[[-2.10 -1.29 -5.39  2.12 -8.02  4.22 -2.01]
 [-8.01 -2.09 -0.38 -5.41 -4.80  3.14 -5.32]
 [-2.66 -5.40 -3.89 -2.26  7.15 -3.76 -3.28]
 [ 3.56 -4.05  1.98  2.73  5.23 -6.38 -2.51]
 [ 1.19  6.60 -1.16 -4.04  1.52 -7.85  7.67]
 [ 5.69 -0.21 -3.37 -1.14  0.17 -4.73  2.71]
 [-2.32  0.70 -4.06 -6.35 -0.28 -4.99  4.38]
 [ 4.46  6.98  1.69 -2.22 -0.20 -7.93  1.48]
 [-4.08  3.64  1.07 -1.13  2.64  6.30  2.70]]
|
[[ 4.46  6.98  1.69 -2.22 -0.20 -7.93  1.48]
 [ 1.19  6.60 -1.16 -4.04  1.52 -7.85  7.67]
 [-4.08  3.64  1.07 -1.13  2.64  6.30  2.70]
 [-2.32  0.70 -4.06 -6.35 -0.28 -4.99  4.38]
 [ 5.69 -0.21 -3.37 -1.14  0.17 -4.73  2.71]
 [-2.10 -1.29 -5.39  2.12 -8.02  4.22 -2.01]
 [-8.01 -2.09 -0.38 -5.41 -4.80  3.14 -5.32]
 [ 3.56 -4.05  1.98  2.73  5.23 -6.38 -2.51]
 [-2.66 -5.40 -3.89 -2.26  7.15 -3.76 -3.28]]

[[ 1.23  4.50 -0.53  3.13]
 [ 1.25  4.48 -0.55  3.17]
 [ 2.25  6.87 -0.75  3.19]
 [ 2.39  5.19 -0.59  2.70]]
|
[[ 2.25  6.87 -0.75  3.19]
 [ 2.39  5.19 -0.59  2.70]
 [ 1.23  4.50 -0.53  3.13]
 [ 1.25  4.48 -0.55  3.17]]

[[ 2.15  2.18 -4.58  1.87 -0.17 -0.44]
 [-2.51  1.90  3.34 -4.73 -1.55 -3.89]
 [ 0.86 -3.52  6.37 -1.63  1.72  1.48]
 [-1.62  1.72  3.50 -4.83 -0.74 -3.64]
 [-2.72 -8.49  3.38  5.24  1.85  8.37]]
|
[[ 2.15  2.18 -4.58  1.87 -0.17 -0.44]
 [-2.51  1.90  3.34 -4.73 -1.55 -3.89]
 [-1.62  1.72  3.50 -4.83 -0.74 -3.64]
 [ 0.86 -3.52  6.37 -1.63  1.72  1.48]
 [-2.72 -8.49  3.38  5.24  1.85  8.37]]

[[-1.57 -0.87  7.72]
 [ 1.02 -4.61  4.11]
 [-5.12 -5.18  6.35]
 [-1.43 -3.84  8.95]
 [-1.92 -4.34 -1.43]
 [-3.41  3.15  1.15]
 [ 4.94  8.43 -6.48]
 [ 2.98  6.77 -5.24]
 [ 0.49 -3.13  7.76]
 [ 0.07 -3.31 -4.90]
 [-1.01 -2.37 -5.65]
 [ 0.06  6.32 -3.24]]
|
[[ 4.94  8.43 -6.48]
 [ 2.98  6.77 -5.24]
 [ 0.06  6.32 -3.24]
 [-3.41  3.15  1.15]
 [-1.57 -0.87  7.72]
 [-1.01 -2.37 -5.65]
 [ 0.49 -3.13  7.76]
 [ 0.07 -3.31 -4.90]
 [-1.43 -3.84  8.95]
 [-1.92 -4.34 -1.43]
 [ 1.02 -4.61  4.11]
 [-5.12 -5.18  6.35]]

[[-1.67 -5.20 -0.97 -2.20  2.66 -3.40 -2.01 -1.47  2.75]
 [-1.55 -2.54 -1.26 -2.28  3.94 -3.35 -1.58 -0.90  3.28]
 [-1.60  7.23  0.94  1.53 -0.78 -2.99  0.10 -2.49  5.24]
 [ 2.09 -7.09 -0.09 -1.65  1.33  3.72 -2.31  2.48  2.05]
 [-1.62 -4.41 -1.03 -2.18  2.39 -3.55 -1.71 -1.89  2.53]
 [-1.05 -2.18 -1.36 -3.06  4.01 -2.93 -1.12 -0.63  2.89]
 [-1.14 -4.73 -1.20 -2.31  3.01 -3.41 -2.32 -1.65  3.26]
 [-1.98  6.43  0.52  1.77 -0.16 -4.17 -0.30 -1.66  5.29]
 [-0.99 -2.02 -1.42 -2.52  3.82 -2.95 -0.94 -0.83  2.79]]
|
[[-1.60  7.23  0.94  1.53 -0.78 -2.99  0.10 -2.49  5.24]
 [-1.98  6.43  0.52  1.77 -0.16 -4.17 -0.30 -1.66  5.29]
 [-0.99 -2.02 -1.42 -2.52  3.82 -2.95 -0.94 -0.83  2.79]
 [-1.05 -2.18 -1.36 -3.06  4.01 -2.93 -1.12 -0.63  2.89]
 [-1.55 -2.54 -1.26 -2.28  3.94 -3.35 -1.58 -0.90  3.28]
 [-1.62 -4.41 -1.03 -2.18  2.39 -3.55 -1.71 -1.89  2.53]
 [-1.14 -4.73 -1.20 -2.31  3.01 -3.41 -2.32 -1.65  3.26]
 [-1.67 -5.20 -0.97 -2.20  2.66 -3.40 -2.01 -1.47  2.75]
 [ 2.09 -7.09 -0.09 -1.65  1.33  3.72 -2.31  2.48  2.05]]

[[ 1.58 -2.64]
 [ 5.47  0.55]
 [-2.41  7.56]
 [-1.58 -4.06]
 [ 5.47 -1.69]
 [ 3.30  4.19]
 [-0.92 -3.59]
 [-1.36  6.94]]
|
[[-2.41  7.56]
 [-1.36  6.94]
 [ 3.30  4.19]
 [ 5.47  0.55]
 [ 5.47 -1.69]
 [ 1.58 -2.64]
 [-0.92 -3.59]
 [-1.58 -4.06]]
---
[[-0.35 -5.87 -2.75]
 [ 1.73  5.18  3.90]
 [ 1.92  5.92 -1.08]
 [-6.51  1.63 -2.51]
 [ 4.97  3.66 -4.84]
 [-3.86  6.67 -5.98]
 [ 4.57  0.92 -3.69]
 [-2.75  5.40 -5.50]
 [ 4.19 -0.78  6.27]
 [-4.47 -5.10  3.62]
 [ 6.06 -6.74  6.03]]
|
[[-2.75 -0.35 -5.87]
 [ 3.90  1.73  5.18]
 [-1.08  1.92  5.92]
 [-2.51 -6.51  1.63]
 [-4.84  4.97  3.66]
 [-5.98 -3.86  6.67]
 [-3.69  4.57  0.92]
 [-5.50 -2.75  5.40]
 [ 6.27  4.19 -0.78]
 [ 3.62 -4.47 -5.10]
 [ 6.03  6.06 -6.74]]

[[-1.22 -2.74  2.29  3.01  0.32 -1.89  0.26 -2.68  2.36  3.28 -2.60]
 [-6.38 -4.54  7.50  1.61  4.58 -3.27  3.59 -5.51 -0.09  7.81 -4.48]
 [ 2.38  1.73 -0.92  1.99 -1.91  1.11 -1.55  3.01  2.47 -1.46  1.51]
 [ 0.53 -7.33 -0.46  4.16  1.03 -1.64  1.60 -8.50  2.64  6.22 -3.18]
 [ 3.61  1.92 -2.48  1.37 -1.59  2.50 -0.87  3.06  1.72 -1.70  3.09]]
|
[[-2.60 -1.22 -2.74  2.29  3.01  0.32 -1.89  0.26 -2.68  2.36  3.28]
 [-4.48 -6.38 -4.54  7.50  1.61  4.58 -3.27  3.59 -5.51 -0.09  7.81]
 [ 1.51  2.38  1.73 -0.92  1.99 -1.91  1.11 -1.55  3.01  2.47 -1.46]
 [-3.18  0.53 -7.33 -0.46  4.16  1.03 -1.64  1.60 -8.50  2.64  6.22]
 [ 3.09  3.61  1.92 -2.48  1.37 -1.59  2.50 -0.87  3.06  1.72 -1.70]]

[[ 4.94  1.41 -4.38  2.93  3.66  5.39]
 [ 1.61  2.15 -2.03  0.92  3.94 -4.90]
 [-0.25 -0.83  4.92  1.92  3.79  5.41]
 [-2.51  2.29  0.67 -2.07  3.20 -2.04]
 [ 6.48 -0.19  0.45 -3.53  4.34  1.42]]
|
[[ 5.39  4.94  1.41 -4.38  2.93  3.66]
 [-4.90  1.61  2.15 -2.03  0.92  3.94]
 [ 5.41 -0.25 -0.83  4.92  1.92  3.79]
 [-2.04 -2.51  2.29  0.67 -2.07  3.20]
 [ 1.42  6.48 -0.19  0.45 -3.53  4.34]]

[[-0.79 -1.96]
 [-8.23  0.56]
 [-2.58 -4.07]
 [ 2.39 -4.09]
 [-0.90  0.56]
 [-0.08  0.27]
 [-1.84  0.15]
 [ 2.02 -2.30]
 [ 4.08  0.04]
 [ 3.80  2.80]
 [ 1.09  2.91]
 [ 1.68 -8.32]]
|
[[-1.96 -0.79]
 [ 0.56 -8.23]
 [-4.07 -2.58]
 [-4.09  2.39]
 [ 0.56 -0.90]
 [ 0.27 -0.08]
 [ 0.15 -1.84]
 [-2.30  2.02]
 [ 0.04  4.08]
 [ 2.80  3.80]
 [ 2.91  1.09]
 [-8.32  1.68]]

[[ 5.26  5.96 -5.61 -0.60]
 [-1.27  0.55 -6.03  4.47]
 [-4.42 -0.04 -6.77  5.49]
 [-5.56  2.74 -4.68  0.99]
 [-1.70  4.65  2.23 -6.92]]
|
[[-0.60  5.26  5.96 -5.61]
 [ 4.47 -1.27  0.55 -6.03]
 [ 5.49 -4.42 -0.04 -6.77]
 [ 0.99 -5.56  2.74 -4.68]
 [-6.92 -1.70  4.65  2.23]]

[[ 2.52 -3.27 -0.33  3.66  3.60  1.03  3.45]
 [ 1.45 -3.91 -1.99 -5.77  1.82 -2.48  0.59]
 [ 2.16 -0.24 -0.53 -1.33  0.59 -1.76 -1.85]
 [ 1.19 -6.56  4.73 -1.92  6.68  4.81 -2.74]
 [-4.83  0.48 -1.84  3.12 -0.30 -0.36  0.37]
 [-0.56 -0.97  3.85  2.72  3.26  6.64  3.19]
 [-4.28 -6.29 -2.92 -5.19 -3.54  0.93  0.24]
 [ 1.63  2.72  0.48  4.28  1.57 -2.60  2.41]
 [-1.14  2.63 -3.90 -3.74  2.12 -1.36 -4.07]]
|
[[ 3.45  2.52 -3.27 -0.33  3.66  3.60  1.03]
 [ 0.59  1.45 -3.91 -1.99 -5.77  1.82 -2.48]
 [-1.85  2.16 -0.24 -0.53 -1.33  0.59 -1.76]
 [-2.74  1.19 -6.56  4.73 -1.92  6.68  4.81]
 [ 0.37 -4.83  0.48 -1.84  3.12 -0.30 -0.36]
 [ 3.19 -0.56 -0.97  3.85  2.72  3.26  6.64]
 [ 0.24 -4.28 -6.29 -2.92 -5.19 -3.54  0.93]
 [ 2.41  1.63  2.72  0.48  4.28  1.57 -2.60]
 [-4.07 -1.14  2.63 -3.90 -3.74  2.12 -1.36]]
